Each row is where one point has got to under a steady rotation. How many ticks took it there?
The counts run from 0 to 306.
133 105 142 127 128 82 121 141 162 115 125 129 90 154 137 131 149 88 128
 136 185 119 126 115 122 71 120 174 119 136 102 92 88 122 123 155 148 85
 96 123 104 93 127 127 144 144 133 95 156 149 69 114 88 164 161 102 121
 120 105 96 122 145 142 91 141 119 147 139 114 108
126
113 116 165 126 118 128 90 112 83 119 114 98 91 153 102 101 128 156 97
 144 120 134 102 127 103 110 135 134 149 94 146 134 173 124 148 144 92
 158 126 170 100 114 116 155 99 140 147 142 90 122 149 127 143 140 167
 136 134 134 110 147 153 95 95 147 137 127 173 107 145 51
171
126 139 143 152 137 119 77 108 131 146 99 123 158 171 140 140 114 127
 110 158 143 147 84 79 80 123 115 136 150 92 119 119 116 108 140 171 124
 109 164 134 132 127 73 141 114 110 119 143 123 118 137 145 134 183 125
 145 182 147 103 102 100 134 148 131 129 134 162 95 142 85
112
89 141 176 114 145 99 124 158 115 125 149 157 107 152 89 130 184 125 120
 108 125 105 105 154 113 112 133 105 130 151 147 133 164 120 147 133 120
 149 104 119 169 150 129 144 112 151 115 129 141 123 132 129 150 78 136
 61 91 83 141 128 182 127 121 93 109 149 145 96 149 130
150
141 132 181 155 115 63 96 156 131 106 171 143 91 117 112 100 140 96 96
 93 147 91 81 143 132 115 154 112 150 117 177 133 111 133 113 143 79 147
 98 134 97 119 105 141 149 118 135 133 150 134 111 111 147 139 141 161
 105 105 93 85 129 100 112 117 112 123 129 120 114 102
304
122 118 146 141 108 135 131 152 145 125 151 158 101 143 130 142 144 59
 111 151 171 103 118 154 134 124 106 156 108 164 111 126 132 144 81 154
 140 56 133 124 137 112 111 139 163 143 118 154 175 123 119 118 129 115
 121 108 127 78 93 68 134 165 139 86 124 120 123 114 107 122
207
118 136 141 117 143 139 124 182 90 150 102 171 139 128 98 148 123 109
 139 139 118 104 103 129 148 160 101 102 85 158 144 140 191 114 155 166
 109 96 139 102 156 158 104 143 158 142 129 148 140 82 161 96 145 136
 114 93 99 109 125 149 163 125 140 102 106 140 98 91 144 137
82
127 138 136 123 116 118 98 119 137 98 125 109 139 137 142 130 110 105 94
 130 134 102 74 84 93 135 102 146 149 112 114 92 135 132 158 159 126 73
 118 87 124 87 99 118 145 153 135 115 165 103 158 101 149 149 118 155
 115 162 101 100 94 150 95 89 127 102 118 153 135 90
29
116 109 156 126 147 114 104 137 103 147 103 191 90 169 105 124 127 137
 105 115 160 159 148 127 127 100 135 131 92 98 139 117 100 131 193 128
 155 164 97 122 128 144 126 144 102 128 123 133 146 127 94 95 102 154
 174 74 152 81 133 127 146 126 149 133 118 152 146 118 148 102
66
155 127 161 109 132 103 59 139 119 137 112 142 114 147 120 119 76 126
 103 133 119 120 102 106 143 133 135 129 150 79 137 104 147 117 166 153
 103 147 140 94 121 138 104 137 133 127 135 129 141 92 149 101 150 186
 151 174 142 147 88 143 135 101 115 123 120 116 117 149 151 83
240
111 105 152 174 125 78 167 118 116 95 150 135 134 150 124 118 114 123 97
 144 144 129 131 124 102 111 84 160 176 135 105 116 127 134 111 125 126
 92 79 127 139 97 113 136 139 150 114 93 167 115 69 107 120 89 110 113
 96 103 155 83 155 171 112 119 125 131 142 121 164 136
282
104 133 134 81 135 145 117 142 82 124 92 127 126 130 112 145 107 123 106
 145 112 141 116 124 97 134 84 114 110 130 150 99 211 125 180 126 107
 137 100 105 160 155 123 127 112 142 138 119 134 84 161 89 140 128 147
 94 114 123 154 189 134 132 126 121 107 125 121 127 161 123
86
111 153 183 113 124 120 128 115 88 125 134 97 137 124 112 130 93 112 99
 147 91 134 70 111 90 137 108 135 130 145 164 96 191 124 134 148 109 153
 85 141 150 128 109 146 100 114 147 161 132 140 139 96 182 121 129 116
 85 122 122 151 120 116 119 140 95 117 164 118 162 120
90
117 108 151 152 88 142 117 155 68 124 131 139 125 172 113 135 94 151 80
 146 109 150 124 112 127 123 93 131 133 112 117 123 194 127 150 124 98
 136 120 122 142 158 90 167 139 108 147 128 147 73 142 103 93 139 145
 104 140 119 111 132 165 127 151 129 119 158 110 118 194 110
6
107 120 169 113 109 96 122 184 110 116 146 152 72 162 98 128 142 117 118
 133 108 117 152 193 164 111 136 139 137 139 145 151 156 124 122 113 96
 160 97 140 148 152 125 116 130 110 129 137 174 110 111 124 127 125 119
 79 81 92 83 122 187 115 128 118 122 108 136 116 138 125
73
104 151 130 117 156 90 156 115 114 136 92 134 132 157 130 130 157 99 141
 129 164 152 116 114 89 108 108 160 103 153 141 117 95 123 139 149 137
 134 88 144 134 127 86 107 101 99 118 137 163 154 96 123 134 172 80 84
 114 118 133 94 86 127 162 143 137 105 169 78 153 137
196
81 94 125 128 136 100 162 136 103 88 113 170 105 173 135 103 152 139 100
 149 165 137 163 157 82 120 85 140 151 128 114 135 122 132 137 129 128
 97 86 138 143 104 124 108 107 151 106 108 178 97 114 119 131 92 89 109
 113 107 149 95 134 156 102 138 154 117 130 94 136 113
280
118 137 88 104 149 116 158 113 88 112 90 129 144 153 129 140 111 124 135
 130 146 139 158 126 142 123 91 165 113 135 96 129 156 113 157 143 151
 75 129 99 130 125 85 107 148 153 107 109 171 105 150 130 139 177 88 148
 120 134 114 91 124 130 138 103 136 89 130 121 169 105
262
120 141 163 121 129 122 132 99 70 120 124 100 117 121 111 130 92 115 81
 129 98 141 78 95 98 133 102 131 127 132 157 94 206 147 150 136 115 155
 86 122 132 109 114 157 107 124 147 148 134 129 149 87 163 136 143 123
 103 113 121 144 119 125 107 142 103 124 148 143 174 113
89
131 109 149 114 132 83 138 159 158 122 118 135 99 163 143 138 161 82 146
 143 183 112 117 112 121 84 114 171 105 141 110 89 80 114 110 162 137 88
 106 118 122 105 121 121 142 133 127 106 149 159 75 126 100 167 135 91
 97 117 115 106 133 127 160 94 141 126 132 137 107 122
127
109 120 134 89 132 159 107 99 118 132 83 123 95 130 128 137 94 80 122
 198 154 160 156 162 94 109 86 176 99 129 116 98 168 128 114 128 149 107
 110 155 143 120 99 107 102 123 123 146 131 121 118 112 127 140 141 112
 140 129 130 148 108 167 147 152 132 90 174 99 127 106
270
143 118 140 116 154 135 66 151 103 141 98 169 126 121 106 122 82 127 109
 154 109 117 106 142 150 175 125 97 126 103 131 142 157 114 146 160 118
 96 160 111 141 134 84 140 132 150 122 150 136 66 169 106 171 132 140
 161 142 120 113 145 163 135 95 114 106 133 111 115 125 102
161
82 108 156 149 138 111 112 133 111 104 113 147 123 169 127 114 148 136
 100 145 146 134 129 134 63 117 114 149 143 112 112 143 93 121 152 137
 149 117 100 155 159 113 106 116 98 139 114 130 171 128 95 130 110 85
 111 58 127 114 144 99 144 168 125 128 118 136 155 68 130 116
278
128 138 140 110 126 128 113 122 112 142 107 124 135 163 139 140 128 108
 121 190 139 133 81 99 106 140 105 147 136 133 127 101 137 110 90 186 89
 83 179 138 137 130 82 130 133 113 131 152 122 109 157 142 157 171 95
 166 154 134 115 108 91 103 136 144 166 112 135 109 135 87
110
151 124 156 100 120 109 67 158 112 138 129 160 114 151 115 127 85 130
 101 159 110 114 114 139 148 138 136 111 158 86 141 108 150 121 148 158
 83 151 157 99 130 155 93 131 141 132 143 135 126 78 164 117 154 179 143
 183 142 140 72 140 144 84 116 125 141 122 118 147 137 78
239
117 127 181 143 127 80 153 152 102 122 162 140 95 153 95 119 141 120 111
 92 111 133 131 140 156 100 124 141 139 143 141 129 149 122 136 112 112
 171 73 126 126 140 126 150 127 124 137 128 162 144 90 116 122 137 131
 73 86 73 116 98 189 110 137 129 113 135 159 128 175 133
71
117 137 179 138 143 116 97 102 150 134 144 108 107 144 108 128 168 88
 108 131 165 128 81 122 97 103 147 150 143 122 126 120 130 138 90 151
 125 114 144 158 103 96 102 155 111 133 134 151 106 168 100 136 154 127
 161 136 160 95 111 89 115 129 128 130 132 116 188 101 115 73
43
158 136 177 120 153 100 104 159 130 143 144 137 141 126 101 146 77 109
 131 162 80 105 84 124 153 153 128 114 153 130 131 121 157 96 124 176
 107 122 139 101 180 141 86 139 136 144 133 145 143 100 140 116 178 117
 124 146 91 126 114 152 185 129 124 102 93 122 119 131 132 133
159
108 116 152 93 151 86 153 147 98 131 103 181 70 166 113 123 147 129 131
 121 155 148 150 159 131 103 113 132 97 140 149 105 121 134 178 131 142
 179 72 117 129 154 143 124 98 118 128 113 162 126 102 101 122 153 136
 73 97 79 144 138 144 109 134 150 136 145 136 129 152 132
68
128 145 152 103 125 109 134 129 104 113 137 67 116 159 113 144 152 117
 144 120 123 115 95 102 139 89 140 171 116 141 121 119 139 89 127 166
 132 118 128 150 118 89 96 132 131 144 136 136 135 171 114 141 135 180
 117 106 64 139 83 104 152 90 136 99 128 105 172 128 132 90
255
105 121 168 139 133 83 172 129 79 125 151 159 84 163 101 112 136 133 107
 87 137 145 136 145 161 108 127 138 126 133 142 128 139 144 141 130 129
 167 77 130 115 124 136 164 126 129 122 122 165 129 100 112 126 146 123
 82 94 64 117 95 166 101 136 136 132 135 147 132 173 120
70
116 100 159 124 150 100 106 170 126 115 119 185 81 150 100 109 162 154
 107 113 147 91 119 151 120 120 136 94 140 109 138 145 133 125 154 152
 104 113 124 111 117 133 148 142 142 180 132 104 126 76 139 119 125 110
 161 129 127 103 143 132 183 103 101 92 142 162 106 117 130 92
230
119 114 149 115 147 127 100 142 98 154 104 207 80 171 111 117 122 128
 112 120 166 147 137 147 136 123 139 121 83 114 145 120 107 140 173 133
 145 152 123 135 118 146 126 147 102 111 115 144 147 109 120 94 103 164
 167 80 168 79 118 120 143 119 157 137 130 156 138 111 137 97
65
133 107 149 106 140 93 129 125 78 92 110 101 95 148 125 93 125 157 121
 136 146 127 98 127 130 113 117 155 138 109 149 128 100 105 143 182 107
 118 108 153 87 70 118 122 118 148 125 124 141 124 135 118 153 166 122
 166 83 149 97 122 136 83 82 135 141 100 148 131 123 68
175
133 114 125 121 121 127 121 98 119 111 120 88 126 141 138 130 115 118
 104 171 140 129 93 80 93 107 89 164 143 120 98 82 159 119 106 161 101
 62 143 120 114 89 104 146 137 164 138 102 108 116 140 118 132 149 147
 185 143 151 131 114 113 131 112 111 148 118 143 151 152 69
107
92 129 121 107 127 103 116 163 143 128 117 196 111 195 124 149 140 106
 111 122 155 120 164 148 114 121 108 138 133 121 107 111 140 139 155 114
 125 108 136 92 150 180 113 104 142 131 117 110 176 82 122 126 103 163
 101 99 164 85 116 100 119 129 165 95 146 120 99 132 154 125
133
112 140 125 108 151 104 91 116 130 141 61 153 139 163 147 116 125 131
 129 171 156 147 118 125 72 126 112 135 140 96 131 112 99 111 143 151
 112 130 140 137 134 157 76 98 101 107 125 130 133 105 131 135 135 179
 91 141 171 156 144 110 90 120 135 148 147 112 146 85 146 97
114
117 145 175 118 115 142 101 133 74 103 131 111 110 122 118 109 110 120
 84 148 98 124 88 156 101 155 124 128 129 125 175 135 175 129 130 147
 108 152 116 160 127 118 96 137 104 113 138 180 135 113 177 115 186 122
 118 135 96 132 85 118 127 115 88 148 118 102 150 103 127 89
92
118 117 152 127 149 99 137 159 135 160 95 190 132 129 124 124 126 94 113
 169 159 127 78 105 93 163 94 95 107 144 164 95 112 134 116 175 90 103
 119 102 146 162 127 144 130 108 130 119 121 99 126 87 138 122 123 104
 135 93 154 127 94 121 134 140 135 167 93 108 126 147
293
112 116 142 118 117 122 156 177 52 150 115 150 108 167 114 145 128 140
 128 163 119 133 127 119 138 125 83 124 114 152 128 129 187 112 126 150
 99 111 148 120 162 178 111 151 154 116 141 127 153 86 143 121 111 134
 113 84 102 103 133 140 177 110 160 113 134 159 108 103 177 136
4
126 119 104 126 141 100 113 149 135 122 70 108 149 148 112 124 128 133
 159 131 139 113 150 114 118 97 88 150 136 94 103 146 152 66 151 136 99
 93 130 126 127 135 66 108 159 162 128 76 130 111 120 132 91 174 126 129
 128 177 137 155 154 117 127 105 136 92 140 86 162 100
182
122 134 124 144 115 159 97 96 119 142 106 111 132 136 110 146 87 89 114
 160 128 160 147 134 116 119 98 165 110 123 95 122 198 132 124 107 149
 108 117 146 134 127 71 138 114 136 117 149 128 117 105 108 114 142 152
 112 176 114 108 123 125 171 152 126 115 100 182 90 156 93
268
117 130 141 157 121 103 131 148 140 143 145 164 129 192 123 153 162 104
 117 106 169 104 114 100 139 101 134 155 127 133 106 127 101 125 138 158
 142 84 146 109 134 135 104 142 154 129 115 132 172 125 114 133 98 166
 116 73 149 92 92 67 131 135 172 83 142 156 119 117 153 106
130
